In the data rows, the value 128 means zero.
Some points, one per row:
[100 135 116 108 153  95 190 117 129 129 124 130  91 187 149 155 116 140
 124 114 106 163 112  96]
[132  86 140 131 104  93 168  96 137 146 150 109 126 143 129 108 137 111
 134 165  65  65 114  88]
[125 129 141 128  96 170 105 122 152 126 100 105 132 116 138 147 117 142
 126 139 157 156 137 159]
[ 87 133 108 131 133 108  63 207 132 110 163 129  98  85 157 139  96  97
 145 100  87 186 105 121]
[ 77 156 103 102 188  70 143 172 141 119 160 154  94 159 147 138 122 119
 121  53  88 193 105  95]
[143  96 136 133 121  97 183 103 124 130 157  88 135 119 117 116 122 125
 129 160  85  76 127 106]
[125 168  96 113 150 166 121 144 135  99 100 143 105 129 155 172  87 142
 107  85 162 217 138 170]
[160  94 146 138 103 107  52 156 120 145 157  70 183  31  99 120 138  66
 184 171 112  73 126 127]
[ 74 172 105 103 187 128 193 114 127 113 121 179 110 201 172 152 126 188
  80  35 117 184 130 114]
[ 97 114 122 136 150  55 138 151 114 157 185 134 116 117 144 113 149  94
 156 143  97  88  99  60]
[ 71 104 107 135 155  54 135 184 121 153 220 102  93 109 148 119 125  94
 162 115  59 128 106  81]
[148 139 130 126 163  91 191  95 114 150 112 153 123 182 124 128 145 144
 117 123  91 116 109  94]
[156 134 139 116 164 127 199  70 118 120 117 160 128 166 127 119 130 151
 103 148 136 113 145 124]
[127 112 127 126 116 117 175  70 131 121 128 125 126 147 137 114 133 134
 127 155 106  80 130 110]
[ 45 149  94 101 192  48 152 163 144 135 165 165  56 158 189 126 128  91
 132  84  70 192  84  60]
[102 135 100 116 155 107 152 135 131 159 149 130 104 152 139 111 171 108
 134 102 105 130 132 118]
[131 143 113 126 124 196 114 108 122 117  96 150 134 129 148 146 122 150
 116 124 173 159 139 171]
[ 72 171  88 127 151 159  25 224 152 106 159 126 116 107 142 141 105 103
 131  31 131 229 130 173]
[102 133 105 105 142 139 177 101 118 125 110 186  85 180 147 130 119 152
  89 104 115 155 123 115]
[ 97 164 121 119 186  97 223  87 133 128 122 198  95 239 165 132 131 181
  84  74  85 145 111  74]
[168  86 154 146  94 116 175  68 135 154 109 130 121 154 107  98 148 133
 129 213 129  63 146 106]
[127 118 119 130 125 131 125 143 109 133 136 139 135 118 133 137 152 127
 128 115 117 119 142 118]
[162 128 161 158 111 114 127  79 144 129 119 130 154 137 132 101 125 136
 126 160 119  83 133 105]
[157 137 161 153 113 134 140  58 144 120  97 156 158 155 138 109 128 165
 105 157 136  77 132 120]
[121 169 118 108 144 137 164  81 147  88  97 142 123 171 155 168 108 173
 111  81 132 183 139 148]
[100 152 120 134 149 143 175 110 135 126 136 150 117 190 144 137 115 156
 100  69 102 148 115 127]
[ 89  97 101 126 120 109  79 204 123 145 186  93 103  83 130 118 149  70
 173 130  81 130 113 107]
[182 145 151 148  91 166 182  46 131 111  50 156 141 173 124 131 119 176
  95 152 143  99 131 135]
[165 102 129 133  94 141 136 144 105 134 119 100 120 107  89 125 124  96
 140 168 137  98 109 141]
[ 99 130 129 125 137  84 104 151 141 110 170 112 130 109 127 125 120 121
 148 107 102 141 108 114]
[ 92 101 101 133 118  69  68 204 124 145 219  76 108  40 148 100 146  43
 199 143  58 109  97  94]
[156  71 149 159  99 100 123 112 127 164 169 106 142 114 106  69 151  78
 144 205  97  39 126  99]
[152  83 156 123  77 146 117 124 138 131 119  56 151  82  82 117 129 101
 157 202 163  82 144 168]
[102 148 114 122 172  79 123 125 139 155 154 144 114 140 157 118 153 103
 153 116 109 140 117  99]
[139 126 125 138 170 104 179  84 116 133 139 191 123 187 138 103 133 155
 103 138 105  83 122  79]
[134 119 151 144 154  75 191  83 126 150 138 165 113 185 115  82 132 124
 115 151  95  70 113  71]
[146  80 140 150 100 122  82 154 105 152 172  80 141  67  94 123 121  74
 171 165 126  89 122 127]
[159 142 152 130 109 103 216  40 155 112  71 167 133 192 123 120 118 176
  85 146 127 101 124 105]
[190  85 146 151  72 157  95 135 114 138 110  72 157  74 100 125 125 107
 156 179 158  84 122 159]
[101 121 121 128 113  78 102 128 133 132 171 108 129  89 133 110 138  92
 168 141  99  86 104  97]
[162 106 166 147 103 101 188  52 138 138 111 121 153 176  98 106 139 160
 111 162 115  52 128 107]
[141 144 151 111 136 168 248  22 125 101  64 159 140 226 119 136 130 226
  58 115 156  93 154 132]
Then 10 other points, each followed by its number:
[156 105 145 137  79 176 119  84 116 136  85 121 170 125 116 150 121 152
 118 167 172  87 145 153] 0
[111 157 123 116 129 147 104 132 156 116 100 136 127 157 130 146 113 141
 118  92 144 191 151 158] 1
[138 134 126 139 137 115 106 128 123 144 129 157 126 140 145 129 126 119
 132 118 122 134 126 105] 2
[137 123 117 116 161 114 177  96 111 142 144 157 114 165 126 122 152 134
 114 124 113 105 137  98] 3
[156 119 139 138 100 102 129 123 126 147 122 113 135 111 136 111 142 117
 144 152 101  93 109 106] 4
[109 107 107 129 135 104  73 225 111 137 189  85 132  33 119 110 142  82
 183 124 106 132 104 126] 5
[147 132 125 104 117 145 224  41 128 108  65 163 120 201 131 133 134 180
  67 141 136 123 168 128] 6
[205  90 160 138  64 191 157  81 109 118  65  68 165  97  67 164  91 148
 132 186 199  84 132 188] 7
[126 122 133 138 176  94 199  78 106 153 161 172 120 186 145  91 151 146
  94 117  89  81 121  78] 8
[124 130 110 127 126 138  98 184 116 120 132 145 111 105 133 127 126 122
 130  92 115 151 114 136] 9
Which three of these numbered points are nearest to each point below, ignoring the 3 directions in which the first points spread most? Their numbers follow each, nearest first.
[118 155 111 136 171 139  72 175 114 116 152 137 133 103 145 143 111 109
 137  72 131 170 118 154] > 8 2 3
[114 136 120 139 115 180  32 170 138 123 152 110 133  70 129 125 101  97
 148 115 154 153 127 185] > 8 2 0
[137  97 123 149 155  77 119 141 114 158 178 137 128 111 121  64 155  84
 153 158  95  60 104  79] > 8 2 9
[151 146 137 132 109 131 155  94 128 118  83 144 136 156 141 144 138 168
 101 132 127 123 124 113] > 4 2 0
[160 111 127 123 124 138 123 138 107 142 122 114 118 114 102 132 136 102
 137 162 152 116 134 155] > 3 6 5
[123 138 144 116 135 129 118 129 152 116 113 132 136 143 125 137 128 137
 115 119 148 159 156 144] > 1 2 6
[119 121 129 125 141 114 160 140 114 137 129 121 116 157 135 156 116 140
 132 126 123 135  97 121] > 7 0 4
[117 116 135 132 111 113  93 141 152 130 155  98 134 112  87  97 128  87
 150 133 119 116 131 141] > 1 3 6
[154 119 128 114 106 160 219  31 145 106  82 118 127 172 115 130 128 186
  98 157 147 115 174 155] > 6 1 3
[106 111  89 140 148  93 118 146 112 183 201 155  98 143 148  84 147  57
 137 119  60 111 119  83] > 8 3 2
[175 116 142 137  93 137 118 136 113 123  91 122 138  94  94 113 131 125
 130 160 133 110 132 137] > 9 4 5
[189 114 156 148 121 155 151  62 113 112 107 124 173 128  98 114 122 149
 122 163 151  64 141 145] > 8 5 3
[ 89 140 120 138 132  76 115 173 136 141 175 123 117 134 154 129 126 112
 140  83  81 135  94  94] > 4 0 1
[184  79 155 133  62 155 176  56 113 131 100  85 152 120  90 119 141 132
 127 224 135  46 157 134] > 6 3 0
[ 85 141 141 115 180  55 222  70 150 123 140 178 105 223 147  92 125 150
  89 105  67 118 135  54] > 1 6 4
[150  96 121 140 118 147 149 121  97 136 127 161 112 104 119  92 133 112
 116 187 118  61 118 106] > 9 3 8
[ 92 117 116 123 148  35  93 195 130 158 196 102 111  73 139  88 175  72
 174 110  50 119  90  63] > 4 5 9
[154  99 117 135 107 118 115 172  93 149 133  82 113  90  95 121 130  75
 156 153 130 106  91 143] > 7 9 5
[155 133 151 135  91 181  97 122 148 117  96  96 153 112  91 137 109 138
 123 131 180 142 157 189] > 1 3 5
[ 94 149 118 119 136 178 106 155 117 117 105 142 111 107 162 179  95 147
 106  97 160 190 127 158] > 0 4 9
[150 163 123 133 150 185 100 140 114  93 106 153 152 117 128 151 101 155
 114  86 166 165 141 173] > 8 5 9
[ 70 143 105 128 179  75 162 161 113 155 176 176  87 173 154 117 151 115
 118  69  48 132  92  79] > 9 8 3
[136 131 140 122 117 149 133 126 120 120 100 120 147 113 120 129 152 156
 122 131 132 112 130 136] > 5 4 9
[118 157 121  99 157 125 108 148 119 110 126 139 136 109 142 148 133 142
 150 113 162 162 100 142] > 5 4 3
[132 175 107  88 110 221 169  79 138  75  24 172 114 176 145 170 107 203
  53  87 201 216 189 192] > 6 3 1
[121 171 131 111 146 206 198  92 119  91  46 188 124 224 141 201  94 238
  53  62 198 196 147 176] > 0 7 5
[122 133 128 129 132 132 160  78 136 141 131 154 132 175 143 132 128 152
 110 121 110 116 133 110] > 0 1 2
[132 109 140 159 117  83  67 148 121 174 175 106 144  80 131 100 154  68
 171 170 100  75 105  92] > 2 4 0
[122 132 144 135 129  96  82 147 152 116 141 114 145 117 107 120 118 126
 148 114 115 146 130 116] > 1 2 4
[ 85 138  91 124 117 154  39 236 135 135 155  98 103  52 157 148 135  89
 168  85 122 202 116 149] > 4 9 0
[192 103 159 153  71 163 126  99 117 130  80 131 156 110  97 112 127 144
 104 190 145  76 157 144] > 9 2 4
[144 133 123 125 157 135 210  60 111 131 107 173 116 204 128 138 133 169
  83 119 126 121 147 111] > 3 8 0
[160  96 132 133  83 146 171  83 143 120 104  76 141 113  98 127 127 142
 129 176 149  91 170 153] > 6 1 7
[ 94 125 113 111 128  88  87 185 138 127 153 109  99  83 149 134 121  77
 166 140 119 156 100 109] > 4 1 6
[203 108 175 160  82 155 175  54 128 135  67 129 148 166 103 124 123 165
  98 191 135  77 139 130] > 4 2 9
[148 118 118 123 127 137 145 101 105 141 127 120 135 118 121 125 141 120
 127 149 128 103 141 129] > 3 8 6
[115 121 114 151 138  87  61 225 115 148 178 114 110  82 125 118 138  72
 171 120  95 123  79  98] > 9 2 4
[ 80 148  96 116 147 149  68 236 123 125 147 136 107  90 172 182 110 126
 140  71 134 221 129 148] > 0 9 4
[146 103 136 120 121  97 199  64 128 144 127 115 117 150 107  89 141 113
 126 195 111  72 136 102] > 6 3 1
[ 78 145  99 126 190  93 152 145 118 135 173 187  96 175 177 134 139 142
 107  80  92 161 116  75] > 8 0 2
[ 85 167 105 103 179 172 167 122 119  92 100 192 104 182 175 169  94 174
  76  70 148 198 129 148] > 0 3 8
[131 120 112 120 109 140 143 123 148 125 127  91 120  99 123 130 137 131
 136 139 128 135 155 150] > 6 3 1
[142 129 133 141 135 126 129  97 133 136 120 151 142 151 133 124 124 145
 109 124 121 118 141 117] > 2 1 8
[117 151 109 128 120 193  45 190 128 116 130 108 134  71 137 175 101 125
 134  89 169 196 132 188] > 0 8 3
[108 146 143 117 111 163  81 146 158 113 111 107 141 118 107 151 108 135
 131 107 187 176 138 182] > 1 0 2
[121 192 100 111 151 218 127 116 136  77  87 159 135 152 155 169  98 187
  88  50 193 192 131 205] > 8 5 3
[106 161 111 142 129 119 105 166 131 121 125 166  91 138 168 140  97 120
 126  86  85 163  90 105] > 4 9 2
[ 89 154 115 102 146 129 209  90 144 123 110 153  91 193 149 146 140 166
  93 112 117 146 128 109] > 6 0 1
[192  91 177 120  82 115 255   2 139 115  58 158 137 190  91  90 120 164
  94 234 126  32 146 100] > 6 1 4
[142  86 137 143  71 126  20 178 143 140 165  40 167  19  84 102 151  61
 197 171 137 100 152 157] > 1 3 6
[146 105 159 109 124 122 255  28 140 123 103 133 131 199  95 108 132 166
  87 162 123  78 163 117] > 6 1 3
[165 123 137 122 109 184 139  99 115 122  87 119 138 129 102 143 113 141
 115 149 186 131 155 167] > 3 6 0
[123 139 109 128  97 155  77 145 136 113 114 122 142  98 143 133 112 123
 128 106 142 151 136 151] > 4 0 2
[122 137 123 140 166  82 107 152 129 153 167 140 111 131 133  96 131  84
 149 122 108 128  97 103] > 2 1 8
[117 155  92 113 156 172  74 172 109 124 135 127 117  85 149 160 144 126
 144  87 163 185 143 172] > 3 8 5
[136 127 122 140 140 138 120 101 127 126 137 154 121 135 126  91 136 115
 123 153 131 101 146 123] > 8 3 2
[ 96 106 132 141 153  49 118 175 117 150 183 125 111 120 145  98 150  79
 161 131  53 109  91  53] > 4 2 9
[131 144 140 140 112 182  60 141 158 118 117  90 143 103 108 131 104 117
 139 115 182 168 160 200] > 1 8 2
[ 57 147  84 109 187  50 130 180 128 139 203 145  72 137 171 124 142  88
 148  64  75 166  77  67] > 4 3 0
[165 121 167 153  97 127 177  63 130 125  99 152 131 170 121 121 103 159
 103 170 116  81 116 108] > 4 2 9
[ 97 175 133 101 194 130 252  52 120 108  84 225 108 255 155 158 119 229
  42  65 118 149 120  94] > 0 5 9
[143 165 107 120  74 209  69 146 148 104  61 111 118  84 135 148 111 137
 123 117 187 198 154 210] > 4 6 1
[117 148 101 122 181 110 228  69 127 131 129 176 104 213 159 128 159 166
  90 107 102 121 149  79] > 3 6 8
[101 159 106 117 183 106 198  89 106 130 131 189  89 189 153 107 132 135
  95  97 100 120  92  91] > 8 9 3
[ 96 126 130 129 161  30 182 118 142 157 178 122  99 181 127  92 160  93
 146 135  70  90  97  61] > 1 4 3
[111  94 130 128 164  86 129 152 116 142 196 105 128 100 118  81 162  98
 146 149  89  89 121  98] > 8 5 3
[ 96 121 118 118 144 101 170 119 130 127 156 127 102 160 149 129 136 124
 124 124  97 132 128  93] > 6 0 1
[126 116 124 153  99 125 106 152 129 139 142 137 116 126 139 115 133 118
 127 117  93 113 129 120] > 9 4 2
[128  92 137 117 134  31 205  94 122 151 159 116 116 154 108  93 159 102
 140 182  67  62 115  57] > 6 1 3
[176 168 160 119 121 213 198  23 136  88  14 178 173 211 112 167 111 237
  53 122 206 131 169 173] > 0 5 1
[153 109 147 147 125  83 190 105 121 142 129 148 123 185 110 104 135 151
 110 169  96  67 102  79] > 9 4 5
[158 138 152 125 118 129 181  39 156 123  88 141 155 199  97 113 133 184
  91 133 151  98 159 130] > 1 3 2
[165 136 149 126  77 211 164  87 129 103  48 132 133 168 113 191  77 179
  84 143 183 134 136 186] > 7 0 4
[164 127 135 147 112 149  71 164 119 140 123 103 151  85 114 143 117 102
 160 149 157 130 123 154] > 2 4 9
